Rows are one point carried round by a steady rotation, each followed by how many steps it has turned.
The counts run from 0 to 841.
[  5.1  -3.3 -16.6   8.8  -2.0   9.3  37.7   4.5 -11.9   2.1   3.8   1.1
 -21.8  16.6  39.2  -4.6 -12.8  -0.7  12.7  19.5  14.5 -17.5  25.3 -11.8
  -1.2   2.9  -9.6  -7.5 -21.4 -10.2  12.3   4.4 -15.7  27.9  21.9   8.0
  -4.7 -20.4  -1.8   2.2  10.5  -8.5 -32.3   6.7 -16.1   1.1  24.9 -15.3
  -1.4  10.7   7.5 -24.0] | 168
[  6.2  16.0  -5.2   2.0 -15.0 -10.8  30.6  16.7   2.0  -1.1  -6.1  -3.3
  -4.3  11.0  29.2   2.6 -21.8   3.3  20.1  14.2   6.8 -10.5  11.7 -14.2
  -0.4   0.0  -5.6 -12.6 -19.3  -6.2  12.5  -0.6 -24.9  16.2   2.5  20.3
  -2.8 -14.1 -16.7   1.3  -7.5   5.2 -32.2   3.8   0.5 -20.6  30.6 -15.5
 -22.8  28.3  18.0 -23.0] | 48
[  1.1   5.5 -32.9   6.1 -21.5  -0.4  44.0   6.9   3.0   0.6   3.9   3.2
   5.9   3.6   9.4  14.5   5.7   2.5   3.1   9.7  -2.6  -7.7  -1.6 -10.5
   9.2  -6.7 -22.7 -21.2 -24.2  -6.0  -2.9 -28.3   1.9   5.4  38.2   1.6
  -4.9 -33.0  11.3   2.1   4.2 -16.8 -17.8   4.9   7.4  -9.5  23.7  -6.7
  -2.4  18.7   3.9  19.9] | 208
[ -4.6  10.7  -6.7  -0.6  -0.4  12.5  22.9  -0.2 -23.2  -8.6 -22.3  -7.9
  -0.1  25.3   8.1 -24.4   4.1 -19.5   3.4  14.6   6.6  23.2 -17.8   8.3
   0.2 -12.3 -24.6   3.7   2.7   1.1  16.4  -4.3  -2.4   0.0  44.9   0.4
 -11.2 -21.7  -0.4   5.8   3.7   0.9  -9.6 -22.6   8.8  -1.4  34.1   8.6
 -19.1  22.2 -11.7  -7.8] | 72
[ -8.0  12.9 -14.5  -1.1   3.9   5.8  32.8  -5.5 -19.8 -18.0   8.0 -11.3
   3.9  15.8  21.7  -6.9  -2.5  -9.8  -4.7   9.3   3.1  25.5   9.8  -7.2
 -18.0  -9.2 -17.7  -8.1 -11.5  -8.4  23.0  -4.6  -8.9   7.7  48.3   3.0
  -8.8 -22.5   8.2  10.0  19.7  -0.2 -17.7 -11.2   4.5   6.3  32.3   4.4
   6.9  18.0 -17.1  -6.9] | 465
[ -0.2  21.5 -16.2  -8.2  -7.7 -12.3  13.2   8.8   0.9  -6.2 -13.6  -1.7
  21.0  13.6  -1.6  -5.0   0.5   0.7 -12.2   2.6  11.5  32.5 -11.1  -8.5
 -20.9 -31.9 -20.1  -8.5 -30.2  -2.9   9.2 -25.4  -6.1  -1.7  14.1  14.3
  -6.2 -20.1   6.1  13.4  -0.4   6.3  -9.8 -13.3   5.4  -6.0  40.3   7.2
   0.3  32.0 -14.6  -4.1] | 838
[  0.8  -2.7 -17.8   8.5  -4.4   7.5  17.5   6.2 -11.2   5.3 -16.5  -0.6
  -4.8  19.8  23.6 -28.2 -11.2  -5.2  -5.5  25.8  18.1  14.7 -11.5 -12.0
 -11.5 -26.3 -23.7  -1.3 -14.3 -15.5  11.9  15.7 -21.4  18.4  20.6   3.4
 -15.3  -3.2  -0.6  -0.2   5.0   1.0 -27.0   9.4 -16.8  -2.2  32.5   5.1
   1.6  26.6   0.2 -37.0] | 354
[  6.3   4.0 -31.4   4.3 -21.7   1.1  27.0  18.5   5.1  15.1 -22.5   3.9
   7.0  20.4   7.2   4.3   2.1  14.6   4.5  13.6   7.3  -3.0 -19.7  -8.7
  14.6 -15.7 -25.7  -6.4 -26.9   0.8 -18.1 -32.8  10.7  10.7  18.8   5.3
   4.6 -29.1   8.7   0.5 -11.8 -17.0  -0.8   1.2  -1.2  -3.3  30.2 -14.7
 -15.4  21.7  -3.0  14.3] | 264
[ 14.9  14.4 -18.3   1.9 -24.7  -9.9  25.0  17.3   4.6  -6.0  -9.5  -2.7
   2.3   8.8  25.0  13.3 -16.9  14.1   4.9  18.3  12.7  -6.5  -1.7 -30.2
  -6.6  -1.5 -12.7 -19.5 -24.1 -15.5  14.4  -7.3 -19.3   8.4   1.6  23.2
 -10.2 -11.0 -10.8   7.0  -9.8  -3.2 -25.0  13.1   4.0 -13.3  32.5  -9.1
 -15.6  29.7  -1.2 -17.5] | 95
[ 13.5  14.7 -17.9   7.3 -17.7   1.5  25.9  13.7   3.0  -5.0 -14.5  -8.5
  -9.7  18.6  22.4  -2.5  -6.9  11.0   4.2  24.8  11.8   3.0   0.3 -32.6
  -9.6  -7.6 -17.5 -14.4 -19.4 -12.5  13.3   5.3 -18.4  15.2  10.5  15.3
  -9.3   0.7   0.1  11.2  -8.9  -2.7 -31.0  10.3 -14.3  -7.8  26.7  -2.3
 -12.3  25.1  -5.2 -26.9] | 534
[ -2.3   1.5 -26.9   2.6 -16.5  -3.5  26.9  15.7   4.2  17.8 -22.7   8.1
   9.7  16.7   4.1  -5.1   2.8   2.1  19.9  10.5  10.3 -14.3 -11.9   5.5
  10.4 -20.5 -21.6  -7.9 -27.8   7.7 -20.6 -29.0   5.4  12.8  22.1  -1.4
   9.3 -33.0  14.8  -9.4 -11.7  -8.0 -11.8  -5.4  -3.4  -7.9  30.4  -1.7
 -21.2  15.6  20.8   3.7] | 311
[  1.1 -15.9 -13.7   9.0   6.2   5.7  17.8  -2.8 -18.2   4.3  -3.2   0.3
 -10.1  19.3  33.3 -18.4 -14.3   5.3 -11.5  17.1  24.1  13.5   2.4 -18.4
  -7.1 -18.6 -20.1   1.0 -20.9 -21.9  18.9  -2.4 -13.2  25.4  21.9   4.8
   1.6 -23.7   4.6   1.2  10.6  -6.0  -3.5   0.7 -14.4  17.5  33.1  -9.1
  10.5  13.4 -13.5 -24.0] | 35
[ 15.9   3.1 -28.1  -2.4 -10.9  11.8  29.7  12.7  -6.4  14.8 -18.8   0.0
 -11.7  29.9   8.1 -18.1  -5.4  -3.0   2.7  27.6   1.4  23.8 -20.7  -1.7
  -2.9  -9.8 -15.3  -0.5   2.3   0.0  -7.3  -2.6 -10.2   1.4  21.6  13.4
 -11.7  -3.5 -14.1  13.6   0.6  -1.8 -28.5 -25.1 -10.5 -13.2  17.8   0.1
 -32.1  18.1 -12.0  -9.3] | 8
[  6.5  -6.0 -14.3  -6.5   3.1  -2.7  10.5  12.1  -7.6  13.6  -7.0  22.4
   0.4   8.9  21.2 -14.6 -15.5   6.0 -18.5  -1.9  18.5  23.7  -5.7   5.6
  -8.4 -31.1 -11.1  -4.4 -42.6 -13.2   8.1 -28.4  -9.8   4.3  12.1  20.3
   3.0 -31.2  -5.1   7.8   7.7   3.4   3.2  -7.5   0.8   4.6  37.3  -7.8
  15.7  22.6 -18.0  -5.9] | 155
[ -0.8  28.3 -18.9  -4.7 -13.3 -11.4  29.1  21.5   2.0   0.5 -13.2   4.4
   8.0   7.9  -2.8 -11.0  -1.9  -8.3  31.2  -0.2  10.3  -7.6   1.4  10.6
   0.3 -15.4  -6.4 -12.1 -31.6  19.4  -6.9 -28.6  -0.4   4.0  15.3  12.0
   5.5 -25.3   1.4  -1.1  -6.6   3.8 -22.3 -18.1   7.6 -16.5  34.6   5.1
 -20.1  18.5  21.9   3.2] | 555
[  8.1  16.2 -28.9  -0.6   2.6   8.8  24.0  14.1  -5.4   3.6   0.3  14.2
 -14.6  19.5   7.1 -15.9   5.3  -8.4  -6.0  15.6   2.1  31.6   7.5  -0.4
 -14.6 -18.5 -10.8  -9.8 -33.6  -3.8  -3.4 -21.5  -7.3   3.0  34.3  12.6
  -4.0 -12.2  -1.4  17.3  16.9  -6.2 -32.8 -12.2 -22.7  -2.8  28.1  13.5
  10.6  13.8 -13.7  -9.2] | 719
[ -1.5   8.0 -11.8  11.2  -7.3   3.6  36.9   5.6 -11.7  -7.2  -9.4 -12.8
 -11.4  23.1  20.1  -5.9  -6.6   1.6  36.0  12.2  12.7 -28.7  13.9   0.8
  17.2   9.5 -17.6  -8.0  -8.9  10.5   4.0  -9.6   6.5  17.4  30.4  -0.3
   4.3 -35.1   3.4  -7.4  -5.9  -7.0 -22.2  -7.6   1.5  -4.2  30.0  -8.3
 -26.1   9.3  12.8  -0.7] | 497
[-12.0  21.5 -13.2   1.2 -13.1 -12.8  33.2   6.1   2.0 -14.1  -4.5  -4.4
  30.5   2.1   8.7   5.0  -7.6  -6.8   2.5  11.2   7.7  13.6  -0.4  -8.5
 -23.1 -25.7 -16.2 -16.2 -16.3  -8.2  14.1  -4.1 -20.5   7.5  22.7   7.6
  -3.1 -21.8  11.9  -4.9   1.3   9.3 -29.0   1.1  12.6 -11.4  33.6   3.9
   6.1  27.4  18.2 -16.5] | 41
[ -5.3   7.9 -24.4  -1.9  -7.5  -9.8  29.4  -1.4   4.3  -7.1  -1.7  -8.9
  26.6  11.6   7.1   8.0   0.9  10.9  -8.9   5.8  18.8  19.9   6.6 -19.4
 -15.6 -27.0 -21.1 -14.1 -34.6  -4.0   2.7 -32.7   2.7  14.4  28.6   4.1
   8.6 -32.1  26.2   4.5   2.8  -2.2  -7.3  -3.0   3.7   9.3  36.3   1.1
   7.4  10.9  -7.3   5.5] | 341
[-11.3  -4.1 -16.6  -3.7  -5.1 -15.1  31.7  -1.0  -2.4  10.1  -4.3  -7.8
  29.7   4.2  21.1   4.6 -22.2   5.5  -1.4  18.4  20.8  11.9   6.8 -11.8
 -18.2 -31.1 -11.6  -8.2 -23.6 -17.3   5.6  -8.9 -16.3  28.1  12.5   3.8
   7.0 -21.2  14.9  -5.8   3.9   9.2 -13.8  -4.3  10.3   0.0  31.7 -13.6
  -1.8  15.5  20.7 -11.4] | 669
[-12.3  -3.6 -12.6  -5.2   3.1 -14.4  30.5  -1.5  -4.6  12.9 -10.0 -14.0
  21.6  14.5  21.2   1.4 -20.3  11.2   5.4  13.2  25.9  16.5  15.1  -8.2
 -12.1 -25.0  -9.0  -3.4 -24.2  -3.9  -0.9 -19.0  -9.1  33.9  17.0   7.6
  17.3 -24.5  16.3  -6.6   3.4  13.9 -11.5 -19.3   6.8   9.7  29.6 -13.0
 -14.8   3.3  11.0 -11.0] | 51
[ -7.8  11.2 -19.3  -3.7  -9.6   6.1  24.5   4.2 -15.5   9.8 -18.7  11.8
  15.1  14.0   3.0 -17.2   4.3 -20.6  -1.6   9.8   2.1  31.6 -31.9  19.2
  -5.5 -31.5 -23.5  -0.2  -3.1  -6.0   6.9 -11.9  -6.4  -3.9  33.0   6.3
 -12.7 -16.1  -3.3   3.0   2.7  -2.2  -6.5 -20.8  12.6  -7.0  33.3  -0.6
 -13.1  29.7   1.6  -6.3] | 71
[ -1.2  22.0 -11.3   2.8  -0.2   9.2  17.3  -0.9 -16.2 -14.4 -14.9  -9.4
   5.3  22.3   9.4 -17.4   1.0  -9.3 -10.3  17.8   9.6  33.1 -15.0 -12.7
 -12.5 -22.8 -31.6   1.6  -8.7  -9.1  17.0  -3.2  -7.8  -3.7  35.5  10.6
 -11.7 -14.2   6.3  14.7   5.1   1.3  -6.9  -8.2  -0.6   1.6  38.0  11.6
  -4.0  24.0 -22.8 -13.6] | 25
[ -0.7   0.9  -5.4  -3.9   7.3   1.8  12.5  11.6 -20.8  20.2 -17.0  15.6
 -12.3  19.5  22.6 -34.6 -18.8 -14.1   7.4   8.3  14.2  13.7  -8.9  20.9
  -3.0 -20.6  -9.7   2.3 -15.3  -2.1   8.4 -10.5 -17.7   2.8  14.4  18.5
  -5.2 -19.2 -20.0  -1.3   4.8   7.6  -6.7 -24.2  -1.9  -6.6  31.4  -8.1
 -18.6  23.5   2.2 -20.7] | 681
[ 10.6  -9.5 -39.1   6.0 -16.8  14.6  31.7   8.7  -4.7  13.5  -6.6   7.5
 -18.3  18.9  14.5  -6.3   8.5   2.4  -0.7  28.3  -0.8   4.4 -13.7  -5.0
   7.8  -7.8 -24.6  -4.9 -16.5  -7.4 -16.4 -18.0   5.3   8.9  35.2   0.4
  -6.1 -17.8   5.2   4.7   9.3 -21.5 -20.4   1.8 -15.6  -0.6  17.4  -4.0
  -7.4  18.9  -4.3   5.2] | 702
[ 12.6   0.8 -25.9  -6.7  -3.8   0.2  17.6   7.0  -7.5  15.7   0.1  14.2
  -1.5  17.4  19.2  -4.1 -20.0   3.9 -20.9  14.8   6.2  37.3  -7.9  -0.7
 -16.1 -24.3  -7.4  -0.6 -24.6 -13.4  -1.4 -24.3 -15.3   8.2  16.7  20.1
  -5.1 -15.2  -7.5  18.0  17.9  -1.9 -12.0 -16.6  -2.2   1.3  27.5  -9.8
   3.2  20.1 -23.7  -5.4] | 774
[  2.1  11.3 -11.1  11.4 -20.6   7.4  31.5  11.7  -3.0 -22.0  -1.3   2.8
  -4.7   5.2  24.3   7.6  -4.6   1.8  11.5   9.0   6.2 -23.9  -3.9 -14.6
  15.3   2.7 -30.4 -12.7 -15.0 -17.5  22.6  -6.6  -9.8   0.7  21.9  11.8
 -15.9 -34.1  -7.9   5.3  -6.8 -11.2 -10.1  18.0   7.9 -11.4  37.7  -4.0
   2.2  34.2  -5.1  -8.2] | 151
[ 12.1  27.3 -29.9  -1.2 -26.6  -5.7  30.6  19.7   8.3  -1.4 -13.9   2.0
  -0.4  19.4  -2.4   6.3   1.7   6.9   8.3   8.5  -0.3   0.8 -12.6  -5.8
   1.1  -5.3 -18.4 -15.2 -21.8   6.3  -6.8 -31.8   2.8  -9.5  25.8  13.9
  -7.9 -20.8   4.0  14.0  -9.2 -12.1 -23.5  -5.7  -3.0 -16.8  32.1   6.5
 -15.9  26.2  -9.4  10.5] | 704
[  4.6   7.0 -29.7  11.3 -28.3   2.2  38.0   4.1   5.9  -9.7  -7.9  -4.0
  11.6  11.3  16.7  15.9   4.6   5.7   0.9  27.3  -1.1  -7.6 -17.3 -24.6
   4.4  -5.0 -30.1 -17.6  -9.8 -17.0   1.6  -3.6  -5.4  12.6  25.4  -2.2
 -10.8 -20.7   6.0   1.5  -2.5 -15.1 -17.9  15.6   6.3 -10.9  30.0  -3.3
 -12.2  25.9   4.4   0.1] | 582
[  3.2  13.5 -20.7   0.8 -26.6  -3.8  32.6  19.9   6.3  13.3 -27.6  -0.1
  11.7  13.6   4.7  -2.1  -6.1   0.1  15.9  24.6   1.8   0.3 -18.3  -2.3
   5.1 -20.7 -14.8 -14.7 -11.0   0.6 -12.3  -3.1 -15.3  11.2   6.7   8.7
  -6.2  -8.2  -0.6  -1.8 -16.6  -2.0 -29.2  -2.8  -0.5 -24.7  25.8  -3.8
 -30.2  24.1  29.5  -7.5] | 807
[ -0.2  14.1 -17.0  -2.0 -22.8 -14.1  22.2  20.7   7.9  17.2 -20.3   7.1
  15.9   4.3   7.0  -2.2 -15.1  -0.9   9.8  18.4   2.8   1.6  -9.4   0.2
  -9.0 -26.2 -10.8 -18.3 -25.0  -2.7  -7.9  -6.3 -17.9  11.0   5.2   8.7
  -1.9 -10.2  -3.0  -8.2 -11.8   3.7 -30.8  -1.1  -1.2 -26.4  30.0   1.1
 -14.9  22.3  29.7 -15.6] | 611
